One turn moves every row onto another: examples first, then more rows asked:
meboz: [ -8  -6  -4  -8   5   7  -3  -8  -8   1  -1  -4  19   4   4  11 -10   8
  -9   8   0  -9  16   5  19  -4  18  10  15  -9   9   0  11   8  -2   3
  -8 -13  -9   9   0 -19 -15  -1 -14   6 -15  23   9  14  11  11  -6  -3
   7   4  10   6   0  13   7  14   3  -1  -1]
Kod: [ -9  -1   2 -17   3   9  -8  -7  -9  -1  -5  -6  15  -1   7  10  -8   4
  -4   8  -4  -5  14   0  17  -6  14   9  15 -16  10  -1  14   5   3  -7
  -8 -12 -12  14  -2 -17 -15   4 -13   6 -14  21  10  14  15  14  -7  -5
   6   9   8   3   3  11  13   8   1   1  -2]
ser: [-10   5  -5   3  -7 -26  -3  -5  16  15  12  -1   4   1   6  -9 -19  -2
   6  -7   0   0  -2  -4  -2  -3 -11  -1   8   0  13 -23  10  -1 -14   5
   9   6   5 -16  -2  -4   9   2  -6  -2  -2  -2  -2   5  -2   4 -16  14
   7   5 -17   5  -1   3  11   3   1   6  -3]
lemop: [  7   8  -8 -10  -1   4  -7  -9  14 -17  -6  13  10  -7   0  12  17 -10
   3  -4   6 -12  -5   2  12  -1  -4  -2  -4  -2  -9 -15  10  -2  -3  -6
  -6   6  -6  -1   4   8   2 -12  22  -9   8  12   3   5 -17  -6  -4 -26
  -8  -2  19 -11   3  -3  -6 -15  -1 -14  -3]
tul: [  9  -3  10  -6  -8   6   4 -10  -5  -2 -11  -5  -1  -6  15   3 -11   8
  -3 -11   3  21  11 -12  12   7  -1  -4   2  10   6  14 -12  -1   4 -11
 -21 -11  -2  15 -22  12   7   0  14  -6 -20  -4  -5   9  12  11 -15  19
   5  -7  13  -4  10   5  -3   1  12  15  -5]
Talop: [ -5   3  18 -11  14   3  18  -8   2  -1   0   7   7  -1  -6 -16   0   9
  11  -9  13 -12   6  -2  15 -17   8   0   6  -6  -4  -6   9  -3  -2  12
 -16   3  -3 -18  -9   2  -1  -3  -3  15   8  16   1  -9 -19   9  13   7
  -2  -2  10   2  -3  -7 -12   0 -25 -12 -21]
nulu: [ 12  -7  15   1  -1   9   4  -8  -5  -1  -1  -2  -1  -9   8  11  -9  11
  -5 -10   8  19  14 -15   9   9  -7   3   2   9  16   4 -19   2  -1  -5
 -25 -11  -5  17 -19   5   5   1  11  -6 -17  -2  -3   7   1  12 -10  24
   8  -6  10   0  13  10  -5   9   3  16  -9]
Sezug: [  2   1   5  -2 -15  -5 -12  18   7  14  12  -7  -7  15  12  -5   4  -6
  15  17  -8  -1  -8   0 -22  -2  19   5   1   0  -6   6 -12  -3   7   3
   0   2  -1   3   3   4  -7  10   2 -13   1 -12  -3  -5 -11  14  15   1
  -7  -2  -4   8   2   7  -3 -12 -13  -5  -9]
nuko: [ -1  -4   8  -9 -12  -6 -10  16   7   6   4  -6  -4  24  17  -8  -2  -3
  14   6  -4   6 -12   1 -21   2  17  -2  -7   7   0  -2 -17   1   4   7
   3   2  -8   0   6   3  -9   6   4 -16  -2 -16  -4  -9 -11   7  14   4
 -13   1  -1   2   5  13  -8 -11  -9  -2  -7]
vesus: [ -8   2  17  -3  10   0  16  -8   7   4  -1   9  10  -3  -5 -12   1   7
  15  -6  15 -14   3   4  24 -17   8   6   4  -4  -3  -2  11   1  -3  10
 -13   1  -3 -12 -14   3   1  -9 -11  17   8  16  -3  -8 -19   7  14   7
  -1  -3   5   1  -6  -9  -2  -3 -22  -9 -19]
Kap: [  9  10  -2 -10  -3   9  -6  -7  14 -20 -12   7  11 -11   1   9  15   2
  -8  -9   7 -14  -9   7   9  -2   2   1   0  -6  -5  -8   9  -8  -1  -8
  -8   6 -11   1   4  13   5  -9  27 -11   6   8   2  -6 -11   3  -7 -24
 -12  -5  18 -17   4  -3  -7  -9   1 -10  -8]
Balub: [ 10  -5  11  -1  -2   8  11 -11  -7  -2  -7   1   2 -13   1   4  -9   2
  -1  -8   5  21  13 -14   9   4 -10  -3  -1  12   3   5 -10   2   4  -7
 -24 -12  -1  13 -23   6   8  -6  13 -10 -15   3  -2  13  12  10  -5  18
   7 -10  14  -5   7  11   2  10  11  14 -12]
dagi: [  7   2 -11 -10   3   0  -8  -3  17 -20  -9  12  13 -21   2  12  10   5
  -4  -4   7 -10  -7  11  13   2   7   1  -2  -1  -4 -14   4  -2  -1  -9
  -8   7  -2   1   3  15   3 -17  23  -1   6   9   3  -1 -10  -1  -7 -19
  -6   0  19 -14  -1  -5  -6 -13   4 -14  -5]
Pebut: [-13   1  -5   9  -3 -23  -7  -3  10  21  11   2   8  -1   9  -8 -16   0
   9  -7   5  -3  -2  -6  -1   4 -11   4  10  -1  16 -18  13  -3 -13   2
   7   6   6 -16   1  -8   8   9  -3  -6  -2   5   0   9  -2   1 -10   9
   7   4 -21   5  -1  -3  10   8  -2   7  -8]
vonu: [ -8  -7   4   0 -15  -4  -7  19   2   4   9 -11  -3  24   8  -7  -3 -10
  22  11  -8   3  -3   0 -17   1  13  -1  -1   4  -6  -3 -20   5   8   5
  -3   0  -5   2   0   2  -4  14   3 -10  -1 -12  -5   0  -7  11  18   0
 -10   6  -5   6   3  12  -4  -7  -9  -2  -1]

lemop goes to Balub
Talop goes to Kod
And these:
Sezug goes to dagi
meboz goes to Pebut
Kap goes to tul

